Each row of M is roughly a mix of the hidden directions of one of several groups.
M (97 x 10):
[[-19  -3 -20  10  -9   2   8  23   4  12]
 [-10   4  -4   8  -6  -3  -9 -23  -9  28]
 [  6  -9 -19 -20   6  -3 -11 -10  15 -17]
 [ -2   9 -18  23  -2  24   0   0   0  14]
 [-19  -7  -1 -29  15  -5  -6  -7  10  -1]
 [-11 -26   8 -10  13 -12  13 -14  -7  -5]
 [  5   0 -18  12 -21   3  17  11  19   4]
 [ 15 -14 -24   1  20 -13   3   0  11  -5]
 [  5  -8  -7 -21 -13   0  -2  19  11  21]
 [  9  15   8  20   7  11 -22  -6 -13   9]
 [ -3 -24   1 -14  -1 -16  -8 -17  -7  17]
 [-25 -10 -18 -14  -6  -4  13 -11  -2 -11]
 [  8   0 -19  17  -4  22  10  20  -3   5]
 [-23   9  14   5 -11 -26   3   1  -4   6]
 [ -8   2  22 -12   0   0  -9  10  14  25]
 [ 29   2  -6  12  -3  10  -9  -8 -13  17]
 [  9  32  -7   1 -11  10  -1   7   0 -17]
 [ -8  19 -24 -16  -6  -2  10  -1  17   1]
 [-13   7   7   2  -6  18  19   4 -26   4]
 [ 17   4  17   6  12 -21  -3 -11  19   5]
 [  7 -19   0 -23  -6 -14  11  -5 -17  -9]
 [  6  12  16 -20  -6  -3  -3  11 -19 -18]
 [ 13   3   5 -10  -6 -12 -31   1  13  -9]
 [ -8 -23  -6  10   7  -5  18 -21   9   9]
 [ 13  -1  17  -6  -9  -9   0   8  31  -1]
 [  8  26 -15  -3 -11   5 -16   8  11 -13]
 [ 20   4  -2  12  -4  20  11 -11 -22  -2]
 [ -7  -2  -1  -6 -24  26  -8  14  11   1]
 [  7  16  16  -4  11   2 -31   4   2   2]
 [ 10  20 -19  20 -12   3  12  -5   7   7]
 [-13 -29  -9  16   6   6  10 -10  -7   7]
 [  6  -2  11 -16 -24  -1  17  11   1 -17]
 [-23 -10  16  18 -13   4  -9 -13   9   2]
 [ 15  -3  10  32   1   3  -1  -8 -14   7]
 [  2   6 -12   6   4   7   2  22  20 -24]
 [ 25   7  25   0   1  -8   1   3  -7 -16]
 [-23 -18  -1 -21  -3  -9  15  -2  -7  -2]
 [ -6  19 -15 -10 -27   6 -11  -7  -1   3]
 [ -3 -23 -17  -8 -15  -4  14  -4   1  19]
 [  7 -19   8 -12  -3 -10   9   4  18  24]
 [ 22  -8  22 -12  13   3 -12  -3  -2  14]
 [  1   3  -9   4 -15  18  27  17  -7  -2]
 [ -5 -11 -16  -6  14 -26  19   3   3  -5]
 [  1 -12  -2   9  16 -18  12 -20  16  10]
 [  1  -5 -17   9 -15  13  17  19  16  -1]
 [ 17  -5  32 -11 -13  -6  -3   6  -3  -2]
 [  5   4  -7   5 -21 -18  13  -4 -21 -13]
 [ 27   0  -8   4  18 -13  11   1  10 -15]
 [-10  -6  25   0  -9  -8   2 -23   1  16]
 [  1  20   9  10   8   3  -5   0  18 -26]
 [ 18   8 -15  -6   7 -15  14 -22  -9  -3]
 [ -5  20   1  22 -12   8  13 -12   6 -14]
 [ 13  19  21 -18   2 -16  -5   1   3 -11]
 [-23 -22 -10   1  -9   3 -13   2   9  16]
 [ 16  16  -8  17 -14  -6  21  -9   9   3]
 [ -7  -1   3 -11   8  -9  -3  17  24 -22]
 [ 20  12  14 -15  -6   1  -9  14 -14 -15]
 [-20  26  -6   7 -11  17 -11   0  -7  -5]
 [ -1   5 -20 -10   1 -20  17  18  -8 -12]
 [  3  -1   9  -4  -5  -5  23 -17 -24 -12]
 [  6  15 -13  18  20   1  16  -4   9 -14]
 [-13  -8 -22  11 -15   1 -16  -7  18  -2]
 [ 13  11  25  11   3   2  -8 -13 -12  16]
 [ 10  -4   5  -9  -1 -24  11  22  -5 -17]
 [  9   5 -21  15   6  25  -8   7  12   4]
 [  2 -15 -21  -7  -5  17  18  -6 -17  -4]
 [ -3  -4  19 -14  14   0 -29   7   4   0]
 [-18 -11   3   4  21  -3  10  -9   5  24]
 [ 14  26   6  17  -4  11 -18  -3  -2   8]
 [  1 -17 -20 -15 -12  -7   4  -1   9  22]
 [ -5  -4  -3 -20  10  -6  -6 -10  18 -25]
 [ 11   5   2 -18   9 -18  -9 -21 -17   2]
 [ -8  -1 -17  18  -9  -6  -1 -28   8  -9]
 [ -5   2  -5  -4   0   2   6 -23  30  13]
 [-10  -5  29  -5  -8  -5  -6  -8  10  21]
 [  9  -5  -1  26  20 -15  -2 -12   3  13]
 [-16 -20  25   0   3   0 -17   4   3  11]
 [ 17   5 -13  11  -9   3  -9 -21 -15  15]
 [ -3  -4  28   1  -3   8   7   2 -27  -5]
 [ -1  20 -26  10 -12   9  13  -9  -1   6]
 [-15  -9 -22   7   4  -2   1  -6  23  17]
 [-10  14  22  14  13  20   4   6   8   0]
 [-12  -2  -6 -18 -18  12  23 -10  -7  -9]
 [ 27   1 -14 -10 -11 -17   0 -12   3 -11]
 [ 12  -3  12  24 -14  18 -13   9   2   8]
 [ -7  26 -16 -17   4   2 -11  10 -11  -7]
 [ 19   7  -2 -22 -17 -13  -5  -6  12  11]
 [ -5  13 -13  22 -14 -16  -9  11   4  13]
 [-12 -10  -5   1   4   6   5  32  11  14]
 [-20 -20   4 -19   3   1  17  15  -1   0]
 [ -4 -13 -10 -21  10  -8 -20  -8  19   7]
 [  0  18  -6 -15  16 -13 -20  15  10  -1]
 [-32  13  -1   7  -5 -16  -4  -5  12   0]
 [-16 -13  -3 -14   8  15   2 -23  -6  15]
 [  4  -3 -30   1  -6  15  11  -8  -8 -17]
 [ -4  -1  13  -3 -13   4   2  13  28  19]
 [ 15  -7 -12 -14   6  12  -4 -28  -4  -8]]

One row of each group comes first, with its name. Which group is each row after those in?
[ -9   8 -25 -10  -8   0  12   1  24   3]
<61>
[ 10  -6 -21  10  13  -5  18   1  23   0]
<100>
[  9   9  17   3  13  -5 -23   7  21   7]
<123>

[ 13 -12   9  -2  13 -19 -13 -18 -11 -13]
<100>
[ 16   0 -14 -13  11   4   1  21 -19 -11]
<100>
[-17  -5  -4 -11  -9 -29   3  13   8 -10]
<123>
[  7  13  18   3  -9  19 -18   4 -19  -4]
<61>
[-2  0 -3  6 -4 20 21 28 -3 -3]
<100>
[ 11  -7  -6   6  -2 -26  26   6   3  -7]
<61>
[ -3 -19  -3  23   4   7   7  -5 -26   3]
<61>
[ -4  -8   8 -17  13 -15  -1  11 -23 -16]
<61>
[-20  -2  18   0  -6  -4  15  -8 -20  15]
<123>
